A single turn carries every row of the set below to another of its rows. Some are shown first; where does it send the rows asked next?
Q305: [ -3  -6   4 -10  -8  11   2  -6  -2  -1  -9   3  16  -2  11 -15  10   9
  -3   0]
Q188: [-12   2  17  -5   3   1  -4  -5   1  -4  15  -3 -10   0   9  -1 -20  -3
  -4   2]
Q423: [-19  -7  16  -2   2 -19 -21 -22  -2  -2   2   1   4   0  -4  -4 -18  -7
  -6   7]
Q520: [-23  -4  18   2  -2 -18 -22 -24  -2  -5   1   0   6  -1  -4  -5 -15  -4
 -10   7]
Q695: [-21  -7  11  -1  -4 -10 -24 -23  -2  -8   0   2  11   2 -10  -8 -15  -6
  -9   6]
Q544: [-15   3  15  -8   6  -2  -2  -6  -5  -5  15  -8   4   2   2  -3 -20  -3
  -7  -3]
Q343: [ -1  -2   4   3  -5  -9  -9 -24  -2  -9  -9  19  -3  -9   7 -16  17   2
  -4  -2]
Q937: [-19   5  20   9   1   3 -26 -15  -2  -5  -9  19   8   3  15  -3  -9   2
   6 -10]
Q266: [ -6 -11   0  -2 -19  -4  -8 -18   2 -11  -2   1   8 -16   1  -6  -6 -13
 -11   6]
Q521: [-20  18  20   9  -2  -6 -10 -13   4  13   8   9  16   3  -5 -10 -13  -4
  -9   5]
Q287: [ -6   6  14  -9  11   7  -8 -17  -5  10   5 -12   6   3   3 -18   4   3
 -12  -6]
Q602: [ -5  10   6   3 -13   8 -20  -4   8   9 -12  12   1 -14  14 -13   9   3
   0  -7]
Q90: [-16  -3  13   0  -3 -16 -21 -27   0  -5   9   6   5   3  -3  -7 -15  -9
 -12   8]
Q746: [ -5  17  10 -12  -1  -6   0  -1  -5   3  -2  -4  -8 -18   0  -9  -5   3
   2   2]
Q370: [ -5  -6   9  -8 -10  13   2  -9  -5  -1 -11   1  12   0  15 -18  11   8
  -3  -2]
Q148: [-10   7  10   3 -12   9 -18  -6   0  11 -21  10   2 -14  13 -11   3  -2
   5  -6]
Q611: [-20  17  21   6  -3  -2 -13  -8   0  12   7  15  10   2  -5  -7 -22  -6
   0   3]
Q120: [-12  16  12   2 -14 -12  -3  -6  -2   1  -5  21  15  -8   3 -11 -10  11
  11   2]
Q628: [-15  -8  17  10   0   1 -13 -22   4  -5   5  19  -1   2  10  -9   7 -12
 -22  -1]
Q533: [ -9   6  12  -6   6   5 -12 -11  -2  15   3 -12   7   8   4  -9   4  12
  -8 -10]
Q111: [ -2  12  10 -17  -7  -2   1  -5  -5  -2   2 -12  -6 -14   1 -10  -3  -1
  -2   6]
Q983: [-11  -5  17   7  -2   6  -7 -21   5  -5  11  12  -5   2   7 -16   4  -8
 -25   0]
Q763: [ -2  -6   2  -9  -6  11   4  -8  -6  -1  -6   2  11  -1  14 -14  12   6
  -2  -3]
Q697: [ -4  10   6   4 -13   5 -18  -3   8   9 -14  12  -1 -14  11 -10   8  -3
   5  -5]
Q975: [-21  -7  17  -2  -1 -15 -25 -25  -7  -3   0  -1   4   0  -3  -7 -17  -5
  -8   3]
Q791: [ -7   7  16   0 -15 -14  -5 -14  -4   4  -6  25  21  -9   2 -12 -11   3
   8   3]
Q329: [ -3  -3   6 -11  -6   8   7 -10  -2   2  -7   0   4  -6  16 -15  12  13
  -4  -4]
Q770: [ -4  -4   5  -4  -4   5   7 -10  -3   2  -6  -3  19  -5  10 -15  13  10
  -7  -3]
Q191: [-11  11  10  -7  10   2 -12 -15  -3  18   2 -11  10   5   5 -13   3   8
  -7  -6]
Q579: [-11   6  22  -6  -2   0  -1 -10  -6  -7  18   0   2   2   6  -1 -22  -6
  -6  -3]
Q129: [ -3  12   5   2 -10   9 -18  -2   6  10 -14  14   5 -12  10 -14   8  -1
   5  -6]
Q864: [-14   2  23  -7   0   1  -1  -9  -5  -6  16  -5   0   0   7  -2 -21  -1
 -11  -2]
Q455: [-13   6  21  -6   3   4  -2 -10  -2  -7  17   0  -1  -1   9   1 -21  -1
  -9  -3]
Q867: [ -6  15   8 -11   1  -4   7  -2  -5   3   1  -2  -3 -19   5 -11  -7  -2
   1   6]
Q247: [-15  22  21   4  -5 -10  -8 -10  -2  12  12  16  14   5  -4  -8 -10  -3
  -6   2]
Q882: [ -4   3   6   1  -7 -10  -5 -23  -7 -10  -7  19  -2  -9   6 -16  18   3
  -6   0]
Q58: [-15  -6  19   4  -1   2 -12 -18   5  -8   9  13  -3   7   7 -18   8  -2
 -24   3]
Q354: [-22  19  14   5  -3  -4 -11 -11   3  11  10  11  15   0  -7 -11 -18  -5
  -9   7]
Q862: [-11 -14   7   1 -23  -8  -8 -15   3  -7  -5  10   7 -10  -3  -3  -2 -11
 -14   9]
Q488: [-20  22  21   5  -6  -4 -12 -11   4  13  10  10  14  -1  -5  -6 -17  -1
  -8   4]
Q491: [ -6  13  10   5 -14   6 -15  -6   2   9 -14  15  11 -11  14  -9  12   3
   5  -6]
Q566: [ -3   3  11  -1  -7  -6  -9 -25   2 -12  -3  22  -5 -14  12 -16  15   3
  -9   0]
Q295: [-10   8  15   0 -18 -12  -3 -16  -3  -1  -5  27  19  -4   1  -9  -8   8
   9   5]
Q67: [-21  12  18  11  -2   5 -25 -15  -3  -2 -10  17   3   6  11  -2  -4   3
   4  -8]
Q542: [ -5  -3   7   5  -9  -4 -11 -22  -1 -11 -15  13  -2 -13   6 -19  16   2
 -11  -1]
Q662: [-19  11  13   8   3   4 -23 -15  -1   5  -7  16   9   2  15  -8 -10   9
   9 -11]
Q377: [ -4   2   7   4  -3  -8  -5 -24  -4  -8 -12  16  -2 -10   7 -12  21   6
  -7  -1]
Q444: [ -9 -11   3  -3 -22  -3 -10 -12   4  -9  -1  -2   8 -11   2  -7  -2 -13
 -15   9]

Q90 moves to Q329
Q377 moves to Q579
Where do these go?
Q148 moves to Q695
Q295 moves to Q983
Q58 moves to Q867
Q455 moves to Q697
Q763 moves to Q488
Q287 moves to Q120

A single turn carries every row of the set below to another of its rows. Some are shown first; where does it send the rows asked next?
Q24: [-12   6 -14   8  -4 -23  -4  -2   3   9   6  19  10  -7  25   0  -8   8
  -9   8   4  -4 -11   2 -16  13  -9  -6  -9 -10 -14  -7 -21  -2]
Q723: [  0  13  -1  -6 -20 -24   0   5  16  -8   7  31   1 -13  23  12  -2   5
  -1  -1   2  -3  -5   3   1  15 -18  -9  -3  -1  12  14  -2  10]
Q442: [ -8 -10   3  -7 -17  -7   6  -5  11  14   1  25  -1  -9  11  10  -6   6
  -9   3  -3   2 -13 -20  -4  19 -15 -10  -1  -4  -3  -6 -20  -5]
Q209: [-18   7 -12   5   3  -3   8 -11  10  -1  -2  13  13 -13  22  21  -8   3
  -3   4 -11  -4 -20   4   9  -7 -12 -16   1   3  -4  10  -9  20]
Q942: [ -9   2  -2  -3 -10   4   2 -23 -23  -1   3  12   8 -10  17   8  -3  -1
 -12   9  -2  -4   9 -12  -9   8  -6 -14   7  -4 -11   7 -19  -9]
Q710: [ -1   0  -3   0  -5  -6 -19 -15  12  -2  19  29  12  -8   5   6  -2 -14
  -6  12   3  -2  -7 -11   2  -1   5  -6  14  10  -4   6 -22   6]
Q433: [ -7  -2  11 -14  -7  -3  -4 -14   0 -14  15   7  15 -12  20  19  -3   2
   1   6  12   2  -5 -15  -4   6 -32 -16  -9   1   3  22   2   8]
Q970: [ -1   4  -8  -7  -5 -20  -3 -22  -4  -9  -8  11   8 -17  25  16  -8  -1
  -8  -1   3  -5  13  -4  21   1 -17 -11  -7   6  -2  11 -12  12]
Q390: [-10  -2   0  -7   0  -4  -2  11  -6   3   5  24  16 -12  27  13  14   9
  -1  31   0  10 -17  -4  -4   9  -5 -14  -4   1 -11  10  -1   2]
Q982: [ -4 -15   8  -6  -8  -6  -8  -4 -12 -15 -16  13   6 -17  40  16  -7  -5
 -12   7   2  -4 -19  -5 -10   8 -15  -6   4 -11 -10   9  -6   8]
Q640: [ -5   3  -1  -2  -8 -13  -5 -28  12  -7   5  10   6 -18  13  21 -10  -1
  -3   7   1  -3 -11 -17  -9  17  -9  -2  -5  19 -10  11  -5 -19]
Q987: [ -7  -5  -2  -6  -9  12  -2 -15  -8 -23 -11  14   5  -1  14  14  -3  -3
   8  11   0  -2 -27 -16   2   6  -5 -11  -5  -2   0   7 -13  15]
Q704: [ -6  -4  -2  -7 -23   0  -7   5  14 -13   9  -2   5 -17  13   3  -8   8
   0  17   5   3  -4  -3   6  10  -5 -18 -12  -1 -11  15  -2  17]
Q536: [ -1  -3   7  -8 -10 -10 -13  -9  -1   6   9  23   6 -11  17  22 -18 -15
  15   1   1  -3   0   4   9  15 -13  -3   9  -8   0  12 -17   1]
Q332: [  2   1   6 -17   2 -17 -17 -12   5  -3  11  18   9   6  33  -2 -15   6
  -9  10  11   2 -20 -11   5   4 -20   2   5  -2  -6  14 -15  -2]
Q681: [  3   9   4 -11  -3  -4  -7  -8  -4 -11   6   6  23 -17  31  22  -3  -1
  -7  17  17  -2  -8  -6   5  -6  -9  -3  -7   1 -28  -5 -18  -2]
Q23: [ -8   2  -9   5   0 -16   1 -15   1  -7   9  27   8 -24  -7  15   4   6
   7  13   9  -1   5  -1  -5   0 -10 -14  -5   8  -5   7   4   4]
Q484: [  3  10  -9   5 -21  -7   3  -6   4 -23  -5  21   6 -15  16   5   0   7
 -13   3  12  -2 -21   7   8  -1   0  -2  12 -12 -14   2 -13   6]
Q836: [  6  11   5  -1   0  -5  -8   4   2  -9  11  18  -2  -5  12  -3  -7  -2
  -1  19   3  -8 -11  -4 -21   1 -11 -13  17   0 -14   8  -8   9]
Q373: [ -6   1  11 -19  -9 -16  -2  -7   2   0   3   1  15  -7  22  16   1   4
  -4   6   4   9 -17   2  17   2  10 -18 -13   4 -11   5 -21   8]

Q942 moves to Q390
Q373 moves to Q710
Where do these go?
Q836 moves to Q982
Q209 moves to Q640
Q970 moves to Q23

A single turn carries every row of the set below to another of its rows. Some are shown first; where does it send the rows asked next?
Q972: [ -6  13 -17   9  -7 -23   7 -10  -8   1  10  -8   3  -1   5  -6  -3   2
  11   6 -11  -8  -4  -3 -17 -10   8  12   0   9  -2  -1]
Q548: [ -1  -2 -13   3 -14 -16  14  -8 -13   9 -11   3 -14  -3  -5  -7   3  -9
  12  10 -13  -5   1  -4 -11  -7  -4   7  -2   4  -1  16]
Q44: [  5  -1   6  -5  16   1  15   1   8  -1   2  -1   0  -3  19  -7   6 -16
  -3   1  -8  -1   3  -8   2  -9   4   2  11 -16  -3   0]
Q138: [ -7  -3  13   9   1   3  37  -1   7  -2   8   1   2 -11  10  -6   1  -8
 -11   8  16   2  -8   6   2   0   3  11   7   0   4   1]
Q262: [  8   4  -2   0  -8   5  21  -8   1   5  19  -7  -5 -10  -3 -10 -18   8
 -16  13 -16  -3  13   2  -6   3   8   9   3  -7  -4   0]
Q559: [ 11  10  -8  11 -16  15  22 -14  -8   1  20   3   1   1   3  -4   9   3
   6   1 -11  -4  -3 -18   2   2   3  11  14  16  -8   0]
Q49: [ 20  -7   1   7  -9  -1  24  -5   1  -7  10  -2   4 -14  10  -9  -5  -6
   9   6 -13   0  -5 -19 -22   4 -11   7   8  -3   9   7]
Q803: [ -5   5  -5   8  -4   7   9 -11   8  -1  12   0   1  10 -10  10  -4 -10
   7  -7  -2 -19  -3 -20 -17 -13   6  13  11   2   7  -3]
Q110: [ 19  -7   3   9  -2  -1  30  -1  -9  -9  -3  -9  11   6  12  -4   4  10
   2  -4 -13  11  -6  -5  -7   2  -4   8   2 -15   8   8]
Q667: [ -1  -6  12   0   0   5  26  -7  16   3   5  16  -5  -7  -7   3   3 -10
   8  -1  -6  -9   8  11   4 -12  11  13  15  -8   2  -2]
Q173: [  7  -1  -5  -8  -1   5  26 -10   2  -6   2  -3   1  28  10  -4   2   1
 -10  -8 -20  -1   3  -3 -12  -5   3   8   1 -11   1   2]
Q356: [  1  10 -18   4 -10  -2   9   0  15  -3  -1  -7   4  -2 -16   1  -1   1
   1   0   6   8   2   3   5 -10   5  13   8 -18   4  12]
Q995: [ 11   4   4  -2   3  11  22 -13   4  -3   1 -13   6  -6  14 -13   8  -9
   8   7  -9   1   1  -8  11  -2  19  19   8 -12   7  -2]
Q841: [ -1  -7   5  17   2  -8  35  -4  11   0 -11  -4  -9   0  -9  14  -6   3
 -11  -6  -3   2  -1   2 -15  -2   9  10   2   8  11  -4]
Q785: [  7   3   2  23  -4   9  24  -9 -12 -12   2  -2  10   7   0  -1  16   9
   4   0  -3   3  -6  -5   6  13   4   3   5   5   0  -6]
Q310: [  2   4 -11  12 -24 -21  16  -7 -13  15  -1   8   6   1   5   2   1  -2
  -2  -4 -12 -10 -11   1   3  -5   1   9   2  11  -6   4]
Q859: [  7  -5  -7  -2   2  -8  34   9   5  -4  -3 -10 -14   2 -10   3  13   0
  -2  -4   8  -3   4   4 -11  -3   1   3  16  11  -2  -3]
Q235: [ -3  -2  -3   4 -31 -10  19  -5  -4   1   3  -8   7   6   0  -3  -2  -6
  10  12 -24  -1  -7   4 -14   0   3   7 -10   4   8  12]
Q706: [  7  -4  -9  -6   1 -13  32  -1  -3  -4   5   4  -7  -7  -7   0   9  -9
  21 -12  -5  -3   7   2 -12   7   9   6   7 -10  -7 -12]
Q990: [  1   7  -6   3  -5  -9  -5   1   7  -5   5  -1   4 -10  -5  -1   3 -11
 -10  -3   1  -2   3  -3  -4  12   5  -1  10 -17   7   1]
Q933: [-3  6 16  4 -6 12 29  4  0  1  1 -1 -6 -1 13  7 -7 -7 -8 -5  0  6 -5 -3
 13  4 12 19  2 -3 13 11]
Q341: [  3   4   7  -7  -8   5  18   4 -17  13  11  -9   6  -6  -9   3 -13   5
  -8  -1 -10  12   7   0   2  -1   5  14  15  -1  -5  10]
Q318: [ -5  11   5  -7  10   0  20  -8  22  -3   7  -1  -9   6   6   1  -2  -8
  10  -2  -3   9   9   3   0 -12   8   9  19  -8   2   7]
Q61: [  2  14  -4   9 -16 -11  10  -4 -13  -9   0   9   0   6  -2 -10 -10   3
   4  11  -7   1  -9  -5 -12  -1 -11   4   0  17  -1   8]
Q402: [  5   1  -2  -3  -2  -7  15 -18   2 -15  -1   3  17  -6   0   5  -9 -12
  -5   3   1  12  16   8   5  -3   3  16  -4  12  -9   1]
Q255: [  3   4  -8   1 -19 -14   8   4   1  -3   0   3  -1   4  -6   5   1  -6
   3   7 -19  -1   2   0 -12  -8   9 -11   2  23   2   7]
Q964: [ 11   1 -11 -11 -16   0  21  -5  16   5  12  -9  -2  13   9  -2   2 -18
  -5 -15  -9  -3  -6 -10 -15  -3  -1   3   0  -1   7  13]
Q754: [ 10   3 -18   8  -8  -5  24  -7   6  -1  10   7  -1 -19  -6   5   2 -11
  24 -11  -7  -2  -2  -9  -6  -8   3  20  -6   1  -3  -1]
Q541: [  2  -7   7  12  -4  -2  24  -9   8   0   6  -8  11  -4   2  16  -4  -7
  -3  -4  -6  10  -3 -13 -18 -11   3   9   5  23  12  12]
Q487: [  3  -3   3  12 -12   8  24 -18  -2  16  16   9   3   1  -2  -3 -11  -5
   1 -22  -6  -1  -4  -8  -6  -7   9   4 -11   3  -3  11]
Q34: [  9   0  -6  -6 -18 -12   5  -4 -17   5   3  -4   7  13  -1   0  -8  -7
   3   0 -10 -20  -2  -6  -6  -9   8  -1  -5   8   5   2]
Q62: [  1  -3  -3  14 -20 -21  16 -19  -1   7   1  -5   9   4  -9  -5 -12   1
  12   5   1  -7  -2   3 -10 -11  11  -3   0  10   7   7]
Q869: [ 12   7   6  -8   0   0  33  -3  10  -2   6  11   3 -12   1   0   0  -8
   0  -1   9   3  -1   7  12  -3  13  11  13  10   4 -10]
Q221: [  8   5  -8  -5 -13  -3  13 -21   4   4   4 -11  -5  -8   2  -3  -3 -11
 -13  11  -9  -6  12  -4   3  19   8  11  10  -7   9  -1]
Q584: [ -5   2  -3  -3   4   0  22 -19  -1  -9   3   3   1  15  -3   4  -1  -5
  13  -4 -17  -7   9  -9 -18   2  12  14  12 -10   1 -15]
Q688: [  3   7  14   7   0  21  15   1   4 -12  11   1   0  -1   8 -12  -3   0
  -3  -2  -7  -5   1  -2   5  -3  21  12  -4  -6   4  -1]
Q782: [ 13  -9 -11   2  -5   6  25  -3   3  -5   5   0  -5  -4  -3  -3  17 -14
   1   1   7  -4   1  -6  -6 -11 -10   3  -2  22  -7  11]
Q965: [-12  -7  11   2  -7   0  15 -11 -11   3  10  -7  19  -6  -4  -4   4 -10
  -6  -2   0  11   9  11  -2   4   0  13   5   2 -13  10]
Q91: [  5  -6 -13   8  -8   3  14  -3   9  -8  -7   6   9  -4 -10  12  -4  -5
 -10   9  -6  -5  12   5  10 -17   0  19   0  -6  -7   2]
Q551: [  3   3   1  17  -7   4  31 -16   1   3  -4   8  -5   6  -8   3   1  -1
  -5 -16  -3   2  -3   2   6  11  14   3 -15   6   1  -6]

Q972 moves to Q61
Q754 moves to Q49
Q341 moves to Q91
Where do these go?
Q933 moves to Q667
Q173 moves to Q551

